One turning vector, and how many ticks it has turned
The counts run from 0 to 644.
[ -6   2   7  15  13   0   1  -5  -7  11  -6 -20  -6  13  -9   2  -2   5
   0  -8 -13 -11 -30  -2  19  -6  -8  -5  11  -1  17 -14  -8   0  -1 -19
  -1  -6   8  22  17  -2 -21  12  11  -9  11  -1 -24  -7   9  -7  -8   5
 -10 -13  -2   9 -11 -21  -3  20   4  15 -12   4  12 -15  -6   3  -6   4
  -2] -> 479
[  0  -8  -6   2   9   8  -8  -5  -5 -34  28  21  -1  10   5 -13  10   3
  -4 -11 -10   8  29  -3  13   4 -25  -1  -4   3   7 -11   9 -11 -13  -6
  13  -3  14   1  -7  13 -12  -5 -18  -3 -12   4   5   6  19   7 -12  -1
  -8   3  16  13   2   2  11  -6 -12   9   9  12 -13  17   6  -7  -3  -8
   2] -> 396
[  3   4  -7  -2  -3  11   1   2  -1 -14   2  -1  -4  20  -4  -4  12 -21
   0  -1  -4   2  20 -32  -8   4 -14   5  22 -22   1  -5   3 -11   7  -4
  14 -12 -18   8  -7  -5  -1 -15   4  -3 -11  15  -3  -6 -15  14  29   1
   8   4   3  -5  -7   7   6  18   4   0 -18  -4 -22   5  -6  -6  -8   6
  19] -> 282
[ 14 -19  -4  11  -7 -10   0  13  -6   0   5  14  13 -20  12  13   3  -4
  -4  -2  -2  10  23   3  18   7   2   4 -12  24 -15  -6   3   4 -21  -7
  -8  -2  -3  -8   5  -8  16  -4   2  -8  -8  -5   7  20  28  -7 -14  18
  -1  11  13   8  15  11  -6  -2  -4  24  -2   7   2   7   3  -2  -4 -13
  15] -> 539
[  0 -16 -22   3  -3 -15 -14   0  -9 -15   4  -9  11   4  12   2 -14 -10
  -2  -3   0  23  -8 -23  -4   6  -3 -20   4   3  -2   2   1   4   4   3
  -1  15 -16  -4  -7 -13  24  -7  12  -4 -26  11 -12   9 -10   9  -8   4
 -11  22  -5   0   1  18  -5  -7  11  25   3   7   5   9  -4  14  21  -4
  -1] -> 21
[-11   5  -6   2  26  -6  -2  -9 -25   5 -14  -7   9  -2  -8  15 -16  -2
  10  11  19  19 -16  28   1  -7 -13 -10   1   4  -1   6  -7  -5  15   7
  -4   7  18  13  22 -11   2  11  11   3  -3   2  -6 -20 -13  -6 -11   3
 -13  10  -7   6   7 -13  -2  -1  -9  -2  -2  -1  13 -11   8   2  -3  -7
   7] -> 370
[-10  -6  -6  -4 -22  -9   7   1 -15 -10   5 -13  -9  -8  10   8 -15  -8
   7   6  10  14   4 -12  -8   9   9  -6   5   0   4   6   6  16   8 -14
  -6 -10 -26  -8  19  -2 -10 -12  11  -7  -9  16  -2 -16  -5   4   3   7
 -17  14  -1  23  -5  -5  14   3  12  24   0  -7 -17  13  -3  20   0  11
  -3] -> 411
[-21   3   3  -4  -2   8   9  -4 -20   4 -15 -35   7  -4   7  14 -22   8
  10   1   1   3 -21   8   5  -9   6   3   5  -9  20   6   1   5  16   1
 -16 -12  -9  19  22   9 -11  10   7  -9  13   1 -14 -21   4 -17   7 -10
  -5  -2   1   2  -4 -10  -4  15  -3  -7  -4 -10   4  -9  -2  10 -15  11
  -4] -> 97
[ -5 -10   4  -9   4   3   5  16 -10  22 -11  -4  18  -9  19  16 -17  -4
  -4  17   5  12 -17  28   6  17  12   6  -7   1   0  23   5  -9   5  13
  -2  10   5  -3  11  -7  -7  22  16   5  -3   1 -17   7   2 -14 -11   9
 -13  21 -10   9  13  -3 -15  -4   0   2  12  -9   7   4  -7   8 -13   0
  -3] -> 229
[ -3   3  11 -28   4  12  -1  -3  -7   9  -1   8 -25  -6  13   0   7   4
   1  11   3 -21  13  13 -20   0  -9 -25   7   0  16  -8   3 -10   0  -3
  10   3  -7   5   6   7 -33 -15  -5   2   3 -13 -16   0  -4   6   3  16
 -18  -3 -23   9   0  -2   2  -3   7  -1  -2 -26 -12   7  -3   6 -12   5
   3] -> 603
[  6  -4  -4  22   1  -2 -13  12   8 -18  21 -10   2  -1  -7  -5  -6   7
   0 -10   0  12 -24 -31  -4 -11   5   5  -7  18  -3 -27 -12  15  -1 -14
  -3 -19  -7   4   7  16  -7   4   0 -16   5  10   2  10  -2   6  -3 -15
   2   2   5   1 -17   7  17   5  -2  18  -3   7   4  -6   7   4  25 -10
 -10] -> 134
[  5  14   3   3   2  -3   2 -13  20  -1  17   3 -18  17 -10 -23   9   5
 -16  -3  -8  -5 -23   3   9   6  10  -2   3 -13  11  15  12  -8   2 -14
  11  20   5 -13 -13  -5  -3   5 -11  12  -4  -3   2  -2  -8  15 -11  -8
   5  -8  -9  17 -25 -16   2   0   2  -7  12  12  -6  10   0 -15  18  20
 -22] -> 586
[ 22  -5   5   3  12   4  -4   1  27   4   9  10  -4   4   5 -15  28   4
 -19  -4 -19 -30   1  10   6  -3  -9  -5  -2   6   6 -14  -3 -12  -9 -10
  12  16   8  -7 -24   4  -2   2  -8   1  15 -14  -9  24  10   4  -5   1
   4  -6  -9  -5 -12  -1 -13  12   1   2  -3   8   9  -3  -3 -14  -7 -11
   9] -> 466
[ 18 -11  -3 -11 -13  -1  -8   7   6 -15  10  26   1 -25   9   0   7  -8
  -7  22   2   1  28  -5 -21   2  -9  -9   1  14 -23 -15  -2   6  -4   7
   2   6 -17 -17  -2  10  11 -12   0   5  -7   6   9  10   5   9   1   3
 -12  12   3   0   2  22   8  -8  -3  10   9 -10  -9   9  -6  14   6 -16
  15] -> 534
[ -1 -18 -12 -18   9   8  -6   3  -5  -9   3  -6  11 -29   1  11 -11 -11
  -7  11  14  14  12  23 -15  -3  -4   0  -3  10  -3   7 -14  -7  19  18
  -4  15  10   3  -2  12   4   4   5  -8   9   1   5   2 -18   1   7 -23
  -7  14 -14 -13   1  13  -3   5 -12 -15  -1  -3   1   1   5  20  -2 -23
  17] -> 644
[  9 -23  -1  12  -7  -9  -2  12 -11   8   4   6  13 -23   8  14   1 -10
  -5   1   1  13  20   8  18  12   2   6  -9  20 -16  -1   4   8 -18 -10
  -7   1  -3  -6  14 -11   9  -4   5  -6  -9   1   5  12  27  -7 -14  21
  -3  12  12  11  14   9  -4   2  -3  25  -9   5   2   6  -2   3  -8 -13
  18] -> 540
[ 11   8  17   9   6   3   2  22   0  34 -21   4   4  -2  -3   9  10  -1
   1   9  -2  -7 -19  -6   7   7  12   8   0   5 -17  -9   0  -7  -2  -1
  -4 -17 -12   3  21  -3  -5   7   6  15   0  -8 -14   7  15  -9   8  24
   1  -4  10   1  -2  -4 -10   4  -7   3  -3 -21  12 -20 -12 -22   4  12
   8] -> 349
[  4 -16  -1 -15   6   1 -16  -3   4  19   4   2 -14 -34   0  -3  -5   1
 -18  15  -3  -7  -9   7 -18   1   2 -20   7  11  -5   2 -12   0  -3  -1
  -3  29  -1   6   2  -3   1  -6   0  -6  -6 -20  -5  13  -9   5  -8   8
  -6 -11 -26 -10  -6  18 -14   2   7  14  -4  -9   1   7 -11  20  22  -5
   0] -> 332
[ 11 -14 -10  30  -3 -18   0  -1  -1 -12   7   4  21   9   5  -9  -5  -6
  -9   3 -16   7 -10 -24  27   6   4   7   4   5  -5  -4   4  16 -10  -5
  -3   2 -12 -12   0  -9  29   4   5   3 -15  18  -3   7  11   4 -18   6
   3   6  14  10  -4   7 -11   3   5  25   3  19  -3   3 -11   2   5 -11
  -5] -> 547
[  9  13   4  14 -17 -23   7   9  14  -1   2   2  13  26   6   5  -1   8
  11 -19  -6  13 -11 -16   1  -2  18  -4 -17  -8  -2   1   9  12   1  13
   1 -13 -20 -26 -16  -9  14  -3  -2   8  -4   8   6   8   4   2  -1   6
   8  16  10   2   2   4   5 -20   7   0  10   7  12  -2   6 -19   8   8
 -16] -> 33
[ -7  11  -7  -2  24  -8  -2 -12 -24   2 -11  -6   4  -6 -11  10 -14  -5
   6  15  18  19 -14  27  -4  -4 -18 -13   7   3   0   8 -11  -4  18  10
  -3  10  16   6  21  -7   8  10  18   6  -5   7  -5 -24 -21  -1  -7  -3
 -13  10 -10   8  -1 -13   2  -4  -7  -6   5  -1   8  -9   7   8   2  -8
   7] -> 371
[ 10  13  -3   8 -20 -24   4   6  11  -5  -2  -1   7  19   4  -1  -6   0
   8   1  -1  13 -15 -16 -15   5  10  -9  -6 -14  -7   2   5  17  10  11
   3  -1 -26 -30 -13 -10  23  -6   9  12  -8  17   2   2 -12   7   4   1
   3  22   4   1  -6   6   4 -16  13   2  15   4   0  -2  -3  -7  13   6
 -11] -> 31
[ -1   2   7  -1 -26  -4  15  19  -4   4  -7  -9   4   0  18  21  -6   4
  13 -15   8  13  13 -13   2   8  20   5  -8  -2   2  10  13   5  -7  -2
  -8 -29 -29 -11   6  -5  -2 -13   0  -9  -8   0   5   5  13  -8  14  16
   4  15  11  10  14   0   3  -1   7   8  -9  -7  -9   5   7  -9 -14  18
   1] -> 419
[  5   6   3 -26   5  13  -4  -7   4  -4   4  16 -22  -2  23  -9   6   5
  -7   9  -4 -21   9   2 -21  -9 -13 -30   9   3  17  -4   0 -19   0   2
  12  11 -10   5 -11  11 -16  -5   1   0  -6 -17 -16   8  -6   6   1   4
 -17   2 -22   4   1  -2  -6   4   8   4   1 -13  -7  13  -2  14  -9   3
   4] -> 605
[ -5   3  -7  11 -27 -10  12 -16  17  -2   3  -8   5   1   3   5 -17  15
   4 -11 -25   7  -8  -4   2  -2  11   3  -6 -22   2  14   5  12  -7   0
  -9  11 -11  -6 -23  -2  20   8   6 -15  10 -10  17  -9   5  -5  -8 -23
  18  -3  15  -3  -3   2  -4  -1  15   0   5  31   4   5   3   8   0  18
 -15] -> 305
[  1  -3   6  13  -7  -6  -7  18  -3   3   8 -11  -4 -11 -13  21   2   1
   6  -8  13  13  -7 -20  -7  -7  11   3  -9  18 -11 -22 -14  14   4 -14
  -4 -29 -11   2  21   8 -23  -7   2 -13  10   6   2   3   3   4   9   6
  -8   5   4   7  -9   3  23   3  -4  17 -13  -9   6 -10   7   2  16  -6
   6] -> 137
[ -6 -14 -16  -9   7   7  -9  -8 -16 -24  22   4  -9  -6   9 -10  -7 -12
  -9   8   4  19  13 -10  -2  13 -17 -10  13   1   6   7   7 -10  -2 -10
   5  10  -1  10   7  -3  -1  -5   3 -10 -27  10  -4  -6 -12  10  -8   2
 -10   9 -10  12  -4   6   7   7   5  20   3   3 -23  22   0  23   6  -2
   8] -> 403
[ -5   2  11   6  -3 -17   2   1   6  12  -1 -28  -3  -7  -9  12  -3   8
  -5 -22  17  -2 -15   5   9 -11  39  -4 -13  13  13  11  -5  19   7 -10
 -12  -5  -6 -17   6  -4 -11 -10 -17  -7  20 -10  11   2  -5   0   0  -2
   2  -9 -14   0 -10  -9   2   6  -4 -12 -17  -6  12  -2  11 -11  10   7
 -15] -> 449
[ -3  -6 -15  -8 -14  -8  -9 -19  -2 -21  -2  -3   2  10   3   9  -1 -11
   4  -6 -16  -1  25  -9 -13 -12 -16 -28  12 -16  10   2   0   0   8  11
  10  16 -11   4 -32  -7   5 -14   9 -11   0   0   1  -2  -4   9   5 -10
 -10   6  -2 -11  10  16  -3   3  11   8 -17  13  -4  11  -3  19 -12  -2
  10] -> 293
[ 10   1  11   4  -5  -9   4   6   2  32 -13  -5 -10 -29  -1   9  -6   2
  -5  22   1  -9 -28   9  -7   8  15  -3   2  11 -13  -6 -11  12  -4 -17
 -14   3 -13  -4  30  -4  -1   3  18   4   8  -7 -12  -1   2  -8  -9  12
  -7  -6  -9   9 -14  -6  -5   7  11  17   2 -11   7 -14 -11  10   7   1
  -1] -> 340
[-16 -22  -2  12   2 -12   0  -7  -7   4   4 -18  20   7   1   7 -13   3
  -6 -17  -2   5  -4   6  25   1  25   8  -3   3  24  21   0  14  -8   6
  -3   5  13   2  -2 -15   2   1 -17 -14   3   0   9  10  -2  -4 -14   5
  15  -6 -10  -7  16  13 -20   3  -1  -2 -23  13   6  11   5  -2 -10 -11
 -15] -> 438
[ 13 -22  -9   8  -7  -9  -1   7  -6   6   2   7   9 -19   4   3  -3 -23
  -9  27   2   9  10   2   3  22  -1   8   7   6 -18   5   3  11  -3  -6
   0  14  -8  -9  14 -15  22  -2  16   6 -18  16   1   2  -2   4  -6  17
   0  11   1  10   2  13  -6   4   6  23   0   3 -14   9 -17  12  -3 -13
  15] -> 543
[  8 -25  -3  10  -6  -9   1  11 -12   9   0   5  10 -27   5  14   1 -14
  -4  14   6  13  19  10  12  23   3   9  -5  15 -17   2   0   5 -11  -9
  -8   8  -4  -7  18 -14  12  -5   8  -1 -11   7   4   8  18  -2 -10  22
  -3  11   7  12  13  11  -6   2   0  24  -4   1  -4   6  -7   8  -8 -11
  20] -> 541
[ 15   9  16   5   9   5   4  20  -2  34 -23   5   4  -3  -6   5  12  -7
   1  18   3  -6 -16   0   0   5   7  11   4  -2 -20  -5  -1  -7   0   6
  -1 -16 -11   1  24  -5   0   5   8  20   0  -2 -16   5   6  -7  12  21
   1  -1   3   2  -3  -1 -11   3  -8  -3   0 -25   6 -19 -18 -23   2   6
   6] -> 350
[  4   7  -3  -1  17   9  -7  10  10 -13  11   1  12  23  -4 -14  -2  -1
  -9   3  13  11 -20 -15   2  -6  13  12  -3  -1   0   4  -3 -13  22  21
   6 -14   1  -6  -5  16  -4  13 -10  11  -1  10  -4  10 -21  10  11 -16
  -1   8  -1  -6 -13   4   4  -2 -21 -23  11 -16   2   2   1 -10  17  -2
 -19] -> 243
[  0  16   1 -12  -3 -10   3 -15  -9  12 -15   2 -14 -10 -15  12   1   2
  14  -2  14   0  24  16 -14  -6  -7 -16   5 -10  -4  10   0   2   1   8
  -2   4  -3  -5   6 -15   6 -28 -10   6  -1 -15  22 -24 -13   2  12  12
  14  -9  -5  -4   4   3   5 -12  -1 -21 -14  -9  -6  -5  14 -15   4   7
   9] -> 179
[-16 -18  -2   0   6   4  -9   0 -25 -16  18   5  -7  -7   0   2   5  -7
   0 -10   5  18  30  11  17  10 -12   1  -4   6   6  -1   7  -8 -10 -17
   7  -3  16  12  14  -2 -26  -4 -11  -7 -10   3   5  -3  19   4 -10  15
 -13   3   6  18  10   0  14   1  -9  15  -6   2 -14  18   8   0  -9  -4
   9] -> 399
[ 11   2  -1  -1   0  -9   2   1  16   6   5  18   7  24  -2  -8   7  -3
   2   2   1   8   6  -2 -13   8  -1   3  -2 -18   0   9   8  -5  -2  21
  21   6   1 -20 -22 -13  13  -5 -15  17 -11   3  11  14 -23  10   7   9
  25   8  -5  -6   6  14  -6 -20   5 -16   4   5  -8   8   3 -26  -2  -3
  -6] -> 41
[ -1   7   5   0  -2  -9   6 -17  12  10   9   0 -18   6 -15 -13   3  -6
 -14  10   0  -2 -14  20  -1  18   7  -2   7 -16   5  20  10   0  11 -14
  10  31  10 -18  -2 -10  -4   3  -3  19   2   6   5 -12 -17  13 -10   1
   0  -4 -13  18 -19 -18   5   0   8  -6  12  10  -9   8  -2  -9  10  14
 -14] -> 584
